The rows of X fall into 4 groups, which share some directions, and each row is roughly a mix of its group's hidden directions, except one row that fits no group.
X:
[[-14  22  32 -15  18  16 -16   9 -44  -8]
 [-41 -31   7   9  34  -3 -14  19 -19  -9]
 [-39 -15  32  22  23  19 -10   1 -17 -18]
 [-32 -16  29 -24  -9  12 -19  19  36   1]
 [-19  30  18 -11  24  12 -18   8 -46  -4]
 [ 29  56   3  -2 -18  14  -8  -7 -10  15]
 [-57   3  26   1   5  23 -20   6   0  -1]
 [ -8 -16  46 -27  -9  20 -21  -5 -18 -22]
 [ 15   7 -31 -30  -4  22  30  11  17  31]
 [-42 -16  14  27  28  32  -5  -3  -7  -6]
 [ 10  35 -32 -20  -4   8  14   4  24  36]
 [ 12  -8  50  21  -5   8   4  -9 -16 -35]
 [ 32  50   5 -10 -25 -10   6 -23   4   4]
 [ 38 -33 -39   5  -4   4  21   5  16   9]
 [ 24 -10 -39  18 -12  -8  23  14  35  17]
 [  8 -34  12  20  15  -5  25   0 -46 -13]
 [ 22 -20 -24  39 -10 -26  17 -22  18  -3]
 [-19  10  34 -40   4  24 -27  15  -7 -10]
 [ -2  19 -22 -37  12  31  14  15  -4  33]
 [ -5   0  40  44 -14 -18 -15  -9 -21  -6]
 [-28  12  39 -12  -3  22 -28 -12 -13 -27]
 [ 42 -11 -27 -16 -31  -3  16   4  25  12]
 [-47  -2  38 -11  -2  -1 -24  17  -9 -13]
 [ 17 -12   5  23  -3 -27 -25 -18  25 -40]
 [ 27 -54  -9  -7 -12 -12   9  26   6 -11]
 [ 42 -33   5   7 -26 -20  -2 -25   6 -16]
 [-29 -13  47  -6 -12  12 -27   6 -12 -23]
 [-36  10  27 -23  20  14 -37   1  -2 -17]
 [ 25   5 -35  14   0 -44 -16  -2  21  12]
 [ 32 -12 -16  23 -15 -29  -4 -10  34 -23]
 [-44 -10  30   1  21  -9 -21  15 -22 -16]
 [  5  37 -24  -5 -29  21  -5   4  37  15]
 [ 21  41 -36  -9   3   4  20 -10  -3  29]
 [-19  17  16 -13  15  21   2   6 -54  14]
 [ 15  47 -16 -11   8  -6   0 -18 -36  20]
 [-12   4  28   8  18 -10 -40 -16  -7 -40]
 [ 13 -12  14  43   7 -18  10 -26 -34 -14]
 [ -5   6 -37 -38  11  18  17  13  34   2]
 [-29   8  30 -29  14  17 -37   5  -3 -19]
 [  4   9  25  -4   1  14   5   2 -63   1]
 [-10 -48  20  20   6 -11 -13   2  12 -35]
 [-26 -47  -1 -14   5 -14 -13  37  -2  -6]
 [  3 -11  29  43  -9 -27 -15 -15  -7 -27]
 [-14  27  13  -8  21   3 -34  -1 -42 -20]
 [ 11  15 -37  26  39   3  13 -22 -12  15]
 [ 47  28  -2 -17 -27 -26   9  -9   2  -1]
 [-14  11 -21 -48   7  29   5  16   6  24]
 [ 41  21 -40   3   1  -7  18 -18   8  19]
 [  2 -15 -27  -2 -13  -1  24   6  50  25]
 [ 26  32 -32  11 -31  -5   7  11  -4  30]
 [ 13 -18   2  -2 -27  -4  22  10 -28  49]
 [ 12 -29  14  30 -26 -33   0 -12  17 -26]
 [ -1 -32  10  23  11 -30 -29 -10   9 -35]
 [-16  17  -6 -18  -2  26 -10  -5  56  -5]
 [-14  37   0 -28 -22  31  -4   9  24  21]
 [  3   2  37  48 -12 -18 -11 -13 -19  -8]
 [-56   0  11   9  30  10 -18   5 -14   1]
 [  5 -26  26  18  -4 -16 -22 -26  15 -40]
 [ -8  -6  -1  11  11   3 -24 -23  41 -41]
 [ 23  -1 -19  16  32 -16  21 -26 -36  -8]
 [ 15 -25 -11  29 -10 -21  14 -14  45  -6]
 [-11   5  42  35  -6 -12 -27 -11 -24 -14]
 [ 50  -3 -39  -1  -6 -12  21  -6   9  12]
 [ 31  -9 -40  29  14 -26  11 -16  14  -8]
 [-19 -41  22   7  15  12  -1  -3  24 -37]
 [ 32  46  -2  14   8  -8  11 -33 -14   0]
 [-46  24  -1  16  32  19 -12 -14 -10  11]
 [-42   0  36  23  -3 -15 -24   5 -14 -14]
 [-22 -22  43   5  -5  20  -6   3 -27 -29]
 [ 12 -31   0  36  -9 -40   7  -9   9 -26]
 [-21  47 -15  12  24  12  -3 -27  -6  20]
 [ 29  -4   4  35 -30 -10  34  -3   9  23]
 [ 18  41 -34 -16   5  -4  13  -7   0  35]
 [-17   0  12 -37  -6  34  18  21 -12  31]
 [ -3  29   2 -10  11  16  13  18 -52  22]
 [-31 -21   5 -16   0 -15 -26   0  24 -42]
 [ -9  -1  26 -23   0  12 -39  -7 -43   7]
 [ 43 -24 -19  25   0  21  27 -13  11  -2]
 [-42  24  10 -21  30  21  -7  15  -6  19]
 [-13  -6  18   4  15 -16 -42 -22  12 -38]
 [ 33   3 -13  -2 -20   3  41  25  12  28]
 [ 19 -36  17 -10 -33  15  34   3  11  16]
 [-11 -10  32 -12   2   2 -42 -14  -3 -40]
 [  5 -25  31  31 -17 -30 -18 -14 -22 -14]
 [ 45  36   1  -1 -26  -1  14 -25   8   1]
 [-15 -19  20  -8  -1  -2 -41 -21  13 -39]
 [-17  -2   0 -26   7   5 -28  -9  32 -45]
 [-21 -23  32  11  -6   1 -33  -3  12 -40]
 [ 18 -23   8   7 -16 -18 -25 -17  31 -39]
 [ -4   8  13 -14  26  18  27 -15 -50   0]
 [ -7 -14  16  32 -32 -24  12   0  37 -17]
 [  5  17 -30 -27  19  25  20  14 -13  35]
 [ -6  -1  29   7  11  -6 -13 -15 -54 -23]
 [ 17  -8 -27 -22   1   8  27  13 -20  44]
 [-17  26 -12 -38  31  32 -15   7  -8   5]
 [  3 -12  19   9   3 -39 -22   1 -48  -3]
 [ 45 -24 -36   2   4 -17  25  -9   5  -2]
 [ 30 -24 -17  34   5 -32  24  -4 -19   6]
 [ 10 -14  32  39 -22 -25 -12 -18   0 -22]
 [-24  25   6 -17  18  23  15  21 -28  33]
 [ -8  -1 -22 -34  32  11  -5  12 -39  21]]

In each list below, three rows fit none of the groups, and each other row fits one group, some only roughly. Which are they? Name them in the order they come.
  Z_674: [  0  43 -26  -6  13  11  25 -10 -13  35]
  Z_258: [ 19  -3 -35 -32  -2   1  18  17  41  -3]
  Z_77: [  3  30 -15 -51 -15   1 -20   8  11  20]
  Z_93: [ 33  -4 -45  -5 -15   4  16  -5  25  23]
  Z_376: [ 18  27 -37  -3 -18   9  19  10  21  35]
  Z_99: [-11 -28  26  13   3 -30 -38  -2  -3 -28]
  Z_39: [  5  46 -19 -26 -10  -2  -5   4   4  39]
  Z_22: [ 24  35 -37  -5  18   5  26 -19  -8  17]
  Z_364: [-20  -2   3  25  50  -3  -3  -5 -34  -9]
  Z_394: [-24  -9  21  -7 -19  31 -12   8  44 -17]
  Z_230: [ 24  10 -33  35   1 -19  30  -3 -19  18]
  Z_674; Z_258; Z_77
  Z_634: [ 44 -27 -30 -17   3 -10  14 -10 -19  15]
  Z_190: [ -3   6  29  43   9 -17 -25 -13 -23 -22]
  Z_625: [ 23 -26  10  21 -14 -28 -12 -23  12 -37]
  Z_842: [ -6  -3 -14 -42   1  26   9  24  26  29]
  Z_810: [ 11 -28   6  19 -14 -27  -8 -15  26 -41]
  Z_515: [-36  32 -13   4  38   4  -8   1 -24  15]
  Z_809: [  0  34  -1  -7  12  26  26  11 -26  38]
  Z_411: [-11 -10  48  21 -13   5   0 -12 -12 -38]
  Z_554: [ 21 -19 -15  14 -21  -1  47  -1   0  32]
  Z_49: [  6   5  -2 -29 -11  23  34  27   2  39]
  Z_365: [ -4 -15  31  44 -23 -29  -6  -6 -17  -3]
  Z_506: [-22 -43  41   1   0  -6 -11  16 -15 -16]
  Z_318: [-33   0  46 -12  -2  18 -24  -2 -14 -21]
  Z_842; Z_809; Z_411
  Z_504: [ 46  -3 -32 -16 -23 -16  15   2  18  14]
  Z_785: [ -1   0  19  18   4 -28 -29 -12 -44 -21]
  Z_400: [-20  -9  38  -3  13   1 -35 -13   4 -36]
  Z_806: [-14  15 -28 -22   8  19  29  25  12  33]
  Z_789: [ -9 -44  20  15 -19 -18 -26  -2   5 -29]
  Z_7: [-37 -12   7 -27 -27  16 -13  23  27  11]
  Z_206: [-12   1  38  11   0  -7 -42 -14 -17 -30]
  Z_23: [-28 -30  34  37   6   1 -10   7  -7 -22]
  Z_352: [-13  14  13 -30   4  29   8  23 -40  21]
  Z_415: [  8  39 -40   2  15   8  22   0   2  31]
  Z_789; Z_23; Z_415
  Z_904: [-31   2  34 -12 -31  28 -23  13  14  -6]
  Z_442: [-15  52  -6  -1  19  15 -11  -4 -33  12]
  Z_156: [-16 -23  37  14  -6  -9 -31   0 -20 -33]
  Z_889: [-23  32  19  -2  19  21  -2  -4 -47  -4]
  Z_898: [-39  -2  20 -20  17   7 -40  -4  16 -19]
  Z_115: [ -7  -3  42  10  -9  -6 -41 -18 -19 -23]
  Z_698: [-36  14  30 -11  26  22  -6   3 -33   9]
  Z_642: [ 34 -13 -32   7 -10 -17  12 -18 -19  36]
  Z_401: [ 11  12 -44 -13  22  15  34  14  19  12]
  Z_181: [ 35  20 -42  -9 -11  -5  15 -11  16  26]
  Z_131: [-12   8  30 -19   6  28  18  15 -40  21]
  Z_130: [ 20 -31  17  25 -17 -31 -14 -20  -4 -27]
  Z_485: [-23   3  31  -9  -2  -1 -46 -10  12 -31]
  Z_442; Z_889; Z_642
  Z_119: [ 48  32  -3  -1 -29 -11  17  -8  -7  15]
  Z_164: [  5 -50  14  24  10 -20  11   7 -25 -17]
  Z_78: [ 49 -18 -22  20   5 -23  18 -15  -8  -8]
  Z_393: [ 18 -21  -6  33  14 -32  17 -24  20 -23]
  Z_229: [ 55   8 -29   6  -3 -11  22 -16   2   7]
  Z_663: [ 45 -29  -8  -7 -31   6  18   6  21  -6]
  Z_40: [-45  17  20 -13   8  11 -32   3   9 -26]
  Z_747: [ 36 -27   1  11  -7 -22 -15 -28   6 -34]
  Z_662: [ -8   6  33  -4 -10   2  -9   2 -59  -4]
  Z_297: [-29 -34  26  20  26   6  -8  11 -18 -25]
  Z_185: [ 20  28 -28 -10   5   8  34  -4 -22  33]
  Z_379: [ 11 -25   4  13 -14 -22  -7 -16  34 -42]
  Z_410: [-11  38   8 -23 -29  31  -1  16  -4  26]
  Z_516: [-24  16  35  19  24   2 -20  -6 -37 -10]
  Z_119; Z_393; Z_516
  Z_610: [-26   0  23 -34  16   9 -35  13  -7 -28]
  Z_343: [-32  38  18 -10  13  34 -13  10 -10  18]
  Z_313: [ 26 -21 -31 -20 -16   3  33   5  25  20]
  Z_804: [-18  34  -6 -17  21  29   5  17 -22  33]
  Z_780: [-23  35  23 -27  -9   5 -42  -4   0  -2]
  Z_622: [-28  42  16   1  27  26 -20   5 -16   1]
  Z_753: [ 23   4 -32  -8   2  15  41  12   2  36]
  Z_37: [-17  56   2 -19 -16   3 -12 -12  10  21]
  Z_253: [-33 -30  33   9  21   8 -16  18  -3 -26]
  Z_854: [-12  25  17  -4  19 -11 -39 -28 -22 -23]
  Z_623: [-13  17  38  19   2   1 -23 -18 -41  -7]
  Z_787: [  8 -34  21  10 -29 -26 -16 -16  13 -30]
  Z_610; Z_253; Z_623
  Z_301: [ -8 -42  23  11 -27 -10 -15  27  22 -10]
  Z_382: [ 36   9 -27   0  -9 -17  37   3 -29  16]
  Z_208: [ -5 -16  35  -4 -28  -5 -30 -16  19 -32]
  Z_285: [ 17  36 -35  -9 -15   6   6 -22  21  28]
  Z_459: [ 27  35 -35   7   3 -21  23 -14  -9  19]
  Z_123: [ 11 -38  -7  30   2 -28  -8   0  31 -23]
  Z_973: [-30  12  37 -16 -18  15 -35  -7  14 -14]
  Z_370: [-15 -31  -8 -16   7  -5 -32  14  42 -19]
  Z_294: [ 18 -30 -30 -41 -18  -4  10  -2  24   4]
  Z_864: [-53 -17  23 -12  -1   5 -24  22   1  -6]
  Z_197: [-29  -4  38 -17   2  -5 -41  -8   6 -22]
  Z_382; Z_459; Z_370
  Z_155: [ -7 -19  25   7  -6 -19 -36 -17  -1 -42]
  Z_398: [ 34  -2 -35  30   4 -37   4  -8 -11   3]
  Z_54: [ 15  25 -10   1  -4   4  25   2 -49  29]
  Z_278: [-17 -15  47 -12   6  14 -31   9 -25 -10]
  Z_992: [-37  16  14 -35  16  25 -26  10 -12   3]
  Z_896: [ 51  22 -27  -6 -10 -21  16 -13   2  10]
  Z_495: [ 12 -50 -31 -10  -1  -1  20  15  23  11]
  Z_387: [  6   2 -32  19  19  -8  42  19  -7  29]
  Z_240: [ -1  -8  29  30   5 -20 -31 -19 -19 -31]
  Z_76: [ 23 -11  27  13 -28 -10 -20 -26  20 -31]
  Z_457: [-20 -28  48  10  -3  13  -9  10  -9 -30]
  Z_269: [-28  30  25 -19  12  26 -24  14 -25  -1]
  Z_146: [ 38  -9 -11   8 -27   7  37   0  11  31]
  Z_278; Z_495; Z_269
  Z_944: [ -7   4  25   6   5 -28 -45 -19 -22 -23]
  Z_255: [-24  24  33  35   9  -5 -26  -6  -5 -24]
  Z_869: [  0 -17 -20 -14 -16  -1  -4   3  61   4]
  Z_259: [ 25  11 -23  19  -6  -5  39   9 -28  28]
  Z_942: [-37  31  18  -7  25  21 -26   8 -19  -2]
  Z_153: [-19 -20  20   7  -1  -9 -35  -5  37 -32]
  Z_559: [  7  53  -4 -13 -10  -2 -17 -11 -32  18]
  Z_450: [-28 -16  44  15 -22  12 -28  16  -5  -2]
  Z_600: [ 22  19 -32   6   8  13  44  -4 -18  23]
  Z_734: [-11 -25  32  30   2 -16 -15 -18 -23 -31]
  Z_396: [-17 -33  20   0  10  -7 -32   3   9 -44]
  Z_36: [ 16 -15  -3  23 -12 -24   3 -15  41 -35]
  Z_113: [  3  49 -16 -10  -6  37  16 -18  11   2]
  Z_406: [ -2 -35 -14 -16  30 -23 -20  -4 -29 -23]
  Z_450; Z_734; Z_396
  Z_681: [-14 -28  25  19   0 -12 -33  -5   6 -40]
  Z_851: [-28  29   2  -7   7  26  14  25  -7  41]
  Z_540: [ 20 -20 -37  20  17  -5  18 -12  38 -12]
  Z_621: [ -9  22 -13 -16 -20  19 -12   8  53  11]
  Z_483: [-23   0 -18 -26  29  32   9  28   8  23]
  Z_919: [ 22   1  24  32 -14 -29 -17  -9 -37   0]
  Z_536: [-21  17  30   9 -18   8 -41 -10 -10 -31]
  Z_257: [-14 -37  21  16  12 -11 -23  -8   7 -42]
  Z_881: [-13  39 -16 -12  26  33  11  15  -2  26]
  Z_811: [-17  -6 -27 -26  17  27  28  29  17  18]
  Z_483; Z_919; Z_811
  Z_143: [-29 -13   0 -29 -19  29 -26  21  27   5]
  Z_981: [-20  10 -10 -24 -33  24  -4   7  36  26]
  Z_463: [  8   8 -15 -45 -14  31  11   9  15  30]
  Z_433: [  0  13  11 -13 -14  17  26  17 -47  29]
  Z_237: [-10 -18  19  -3  -7  -8 -45  12  18 -39]
  Z_88: [ -3  16  37  45  -4  -9 -18 -15  -2 -23]
  Z_803: [-35  17  46  13   9  12 -13  -8 -16 -19]
  Z_263: [-25  30  29 -26 -11  36  -9  -1 -16   1]
  Z_339: [ 25 -20 -17  28  18 -21  19 -18 -34 -16]
  Z_771: [ 12  30  -3 -11  -4   4  17   3 -51  29]
  Z_222: [ -1   6  27   8  -8 -21 -39 -25   4 -38]
  Z_823: [-22  -4  23  13  13  14  21 -13 -48  20]
  Z_143; Z_237; Z_222
  Z_611: [ 31 -23 -11  11 -26 -16  15  -1  45  -5]
  Z_607: [ 28   4 -16  24   3 -35  -7 -22  13 -37]
  Z_679: [ -5 -25  38   1 -36 -10 -17  23   9 -22]
  Z_491: [ 26 -27 -23  14  -8 -25  21  -7  33 -21]
  Z_330: [  4 -19   4   3  13 -18 -30 -19   9 -51]
  Z_557: [-17  46   9 -30 -19  13 -26   1   0  19]
  Z_632: [ 17 -34 -11  20 -26 -25  12  -3  38   3]
  Z_238: [  0   5 -28 -27  -5  16  33  21   9  38]
  Z_800: [ 30  11 -36 -12   9  19  34   4  15  24]
  Z_362: [-16  11  36 -13  13  20  -4   5 -50   2]
  Z_607; Z_679; Z_632
